Small tables with named rows and columns. After each table, cells are looked up by row and column.

Zutasag =
,Ninis,Fab,Ferola,Zorigug,Tob,Bulile
Tuva,-10.012,51.007,44.720,4.941,-11.776,-24.792
Tanob,-46.597,0.587,-2.932,23.622,-19.586,5.185
Sofe,-11.647,-32.710,-15.371,-59.977,-6.846,11.218
Palero,3.740,18.994,28.970,19.452,53.279,-40.490
Nupuz,-2.196,-33.334,50.827,5.126,7.649,14.402
Lam,3.313,15.237,14.788,5.197,-12.687,21.103
Mol,12.641,-45.392,13.642,0.717,-13.343,42.091
Lopeto,27.029,-11.752,-21.761,-14.449,-34.566,1.954
Tikoma,32.044,59.633,-24.940,35.408,10.006,82.608
Vadivis,-19.087,-8.209,-4.149,-67.702,-19.761,-6.994

What is the Bulile of Sofe in Zutasag? 11.218
What is the Ferola of Mol in Zutasag? 13.642
What is the Ninis of Tuva in Zutasag? -10.012
What is the Fab of Palero in Zutasag? 18.994
What is the Bulile of Lopeto in Zutasag? 1.954
What is the Bulile of Vadivis in Zutasag? -6.994
Which row has the largest Ferola? Nupuz

Mim:
,Tuv,Tosada,Pek,Teb,Dom,Ruro,Vemutuk,Pimopap
Meben,30942,51940,43224,52121,46384,48957,52908,40268
Fav,55070,32595,63319,33345,80765,25091,37117,14274
Vaz,35910,53223,42514,46395,47805,54140,44932,38599
Pugof,45595,48341,50647,31452,35874,40392,35144,44190
Gidev,45695,48908,37373,49014,41223,43858,40848,41046
Kesum,59197,34103,15306,36837,42875,79624,48316,68767
Pamif,48462,60937,42716,51269,41674,61869,38844,46936
Tirela,36048,45773,56838,45500,43617,46055,41763,40498
Sati,73291,57610,17830,50189,28552,70750,24738,51520
Kan,21440,45329,45569,64663,24941,24202,78512,47371
Nur,50495,31156,38226,58254,39265,43788,48337,42886
Kimivup,31828,41210,49633,29673,52154,44868,44451,39162

Kimivup, Dom -> 52154
Tirela, Pimopap -> 40498
Kesum, Vemutuk -> 48316
Meben, Vemutuk -> 52908
Kimivup, Pimopap -> 39162
Sati, Tosada -> 57610
Kan, Dom -> 24941
Kesum, Pimopap -> 68767
Gidev, Ruro -> 43858
Vaz, Teb -> 46395
Pamif, Pek -> 42716
Vaz, Ruro -> 54140
Pamif, Tosada -> 60937
Pugof, Vemutuk -> 35144
Vaz, Dom -> 47805
Vaz, Pimopap -> 38599
Kan, Vemutuk -> 78512
Row with the largest Dom: Fav

Votabod
|  | Munumip | Rabi | Nolizes | Naf | Zuz | Faraze | Tuvu | Gavegem | Pamebob |
|---|---|---|---|---|---|---|---|---|---|
| Tur | 413 | 490 | 408 | -164 | 208 | -390 | 145 | -316 | 496 |
| Mav | 177 | 289 | 144 | -42 | 104 | -117 | 100 | -129 | 353 |
| Lomin | 43 | -10 | -33 | -281 | 444 | -349 | 294 | -330 | 34 |
| Bilezas | 288 | 342 | 287 | 395 | -74 | 584 | -48 | 524 | 359 |
| Sumumi | -170 | -255 | -154 | -63 | 412 | -120 | 296 | -91 | -276 |
| Gofozu | 337 | 511 | 351 | -552 | -171 | -858 | -117 | -817 | 580 |
| Puluto | -100 | -142 | -65 | 394 | -115 | 630 | -88 | 559 | -150 |
| Lim | -90 | -84 | -31 | 33 | -413 | 58 | -265 | 50 | -123 |

What is the Zuz of Bilezas in Votabod? -74
What is the Munumip of Bilezas in Votabod? 288
What is the Rabi of Gofozu in Votabod? 511
What is the Rabi of Lomin in Votabod? -10
What is the Naf of Mav in Votabod? -42
What is the Munumip of Gofozu in Votabod? 337
What is the Naf of Lomin in Votabod? -281
What is the Nolizes of Puluto in Votabod? -65
What is the Rabi of Puluto in Votabod? -142
What is the Pamebob of Gofozu in Votabod? 580
What is the Naf of Bilezas in Votabod? 395
What is the Munumip of Tur in Votabod? 413
What is the Zuz of Sumumi in Votabod? 412
What is the Faraze of Sumumi in Votabod? -120
What is the Faraze of Gofozu in Votabod? -858
What is the Pamebob of Sumumi in Votabod? -276
What is the Rabi of Mav in Votabod? 289
What is the Tuvu of Lim in Votabod? -265
Which row has the largest Rabi? Gofozu

